128 stands for zero in the data rows.
Here are some numbered points:
[159 114 124  74 133 112 117  78  90 137 144 148 114 100 101  85] 0
[179 215 155 155 151  84 139  98 197 100 136 139  91  72 146 138] 1
[118 141 129 161  89 136 112 167 148  99 124 126 152 160 159 130] 2
[ 93 128 187 126 119 139 149 135 154 187 159  69 147 189 169 133] 3
[ 97 121 151 128 150 136 136 114 122 170 143  88 143 146 126 159] 4
[120 116 139 135  93 137  87 165 183 114 139  88 138 185 176  80] 5
[132 128  99 135 163 102  71 100 157  90 136  88 140 124 131 132] 6
[147 148 137 136 109 110 123 121 135 115 140 136 128 124 142 116] 7
[122 123 153 143  62 147 134 184 133 131 131 136 147 172 166 104] 8
[139  77 174  58  57 138 160  96   0 208 185 146 172 178 119  86] 9
[146 119  88 124 113 128 123 135  96  91 100 181 119  95 101 120] 10
[166 144 127 120 129 102  93 106 157  98 144 121 115 115 139  88] 11
[ 86 109 113 116 219 136 150  87  97 176 121  92 131 101  75 209] 12
[135 147 106 162 115 124 133 133 104  89 111 156 147 112 124 168] 13
[ 95  97 118 134 122 147  96 157 165 123 127  88 140 170 149 102] 14
[141  97 109  85 139 118 100  89  82 133 146 120 134 119 101  97] 15
[ 97 128 164 132 150 129 138 119 149 171 156  73 135 156 145 147] 16
[139 126  99 115 146 129 136 124 113 112 102 167 106  82  95 132] 17
[ 94 104  96 155 144 142  89 156 159 103 114  89 156 157 136 139] 18
Which three points above are nearest to each new point by angle? Their numbers follow each, nearest first.
[ 82 115 113 129 206 134 135  93 118 156 124  83 137 112  90 199] 12 4 16
[164 180 122 162 131 110 141 143 182  76  99 169  81  80 140 132] 1 7 17
[124  84  93  92 153 128  87 106 120 128 122 113 123 124 102  94] 15 0 6
[ 88 118 119 129 208 135 132 102 139 157 126  77 130 115 100 189] 12 4 16
[160 150 145 125 103 115 143 131 141 119 128 158 107 117 144 101] 7 1 11
[161 180 145 150 144 100 140 111 164 108 130 144  97  91 137 138] 1 7 11
[163 189 153 144 140  96 154  99 146 125 136 147 105  85 130 157] 1 7 11
[136  81 146  66 102 138 130 114  80 175 154 125 128 153 125  67] 9 15 0
[112 110 142 131  72 154 139 176 128 134 125 136 141 167 154 106] 8 2 5
[153 112 140  84 123 113 111 108 127 140 145 132 103 121 128  71] 0 15 11
[156 156 141 141  98 110 122 114 123 114 153 136 147 139 149 129] 7 11 2
[137 165  93 178 124 126 141 161 149  65  79 177 110  88 124 164] 13 10 17
[127 141 158 116 140 126 182  99  81 171 136 150 125 109 104 169] 12 9 4
[169 215 158 163 153  87 151 100 181 103 137 142  96  84 148 152] 1 7 11
[131 134 132 140 131 121  85 151 220  98 122  96 103 143 163  77] 5 14 11
[165 186 166 125 145 101 177  87 128 148 138 160  95  83 123 150] 1 7 17
[114 101 138 126  76 152 133 171 121 138 130 135 147 175 150  99] 8 5 2
[128 115 132 138  75 141 119 166 136 119 131 134 142 165 154  95] 8 2 5
[ 89 119 103 131 229 123 110  82 142 139 124  71 131 102  90 189] 12 4 6
[164 154 153 122  82 115 146 120  99 126 145 169 128 121 139 109] 7 9 0
[169 182 141 143 138  93 139  97 153 102 137 154 107  88 134 143] 1 7 11
[ 81  89 117 135 102 173 165 163  56 157 109 146 167 158 107 173] 9 4 12
[112 117 145 134  87 149 137 173 130 141 128 131 142 168 152 106] 8 2 5
[ 78 120 130 121 211 139 160  98 112 185 127  91 127 110  94 203] 12 4 16
[120 117 150 121  89 147 151 155 112 151 132 140 137 160 142 114] 8 9 3
[131 125 127 145  98 136  97 160 171 105 130 117 130 153 161  86] 5 2 14
[ 87 114 124 123 201 138 150  92 106 170 127  92 129 112  93 196] 12 4 16
[ 80 121 127 117 230 135 155  83 119 185 135  76 128 108  87 209] 12 4 16
[190 199 197 110 148  79 172  60 138 163 169 145  84  77 130 126] 1 7 0
[118 124 149 139  80 152 144 175 137 137 126 134 138 168 157 114] 8 2 5
[166 200 150 167 128  98 152 119 178 101 130 147 104  96 154 148] 1 7 11
[ 82 132 201 147  95 162 187 165 119 204 151  96 168 198 162 164] 3 16 4
[135 147  94 153 149 113  98 134 159  77 108 127 120 107 124 135] 6 1 11
[117 109 152 126  66 156 146 168 112 150 134 139 141 175 150 103] 8 9 2
[128 160  81 184 139 129 123 168 167  63  80 162 111  93 129 160] 13 10 17
[119 118 143 139  83 148 143 172 126 135 125 144 135 160 149 114] 8 2 5
[147 123 135 112 112 116 111 117 128 125 145 122 125 138 138  92] 11 7 0
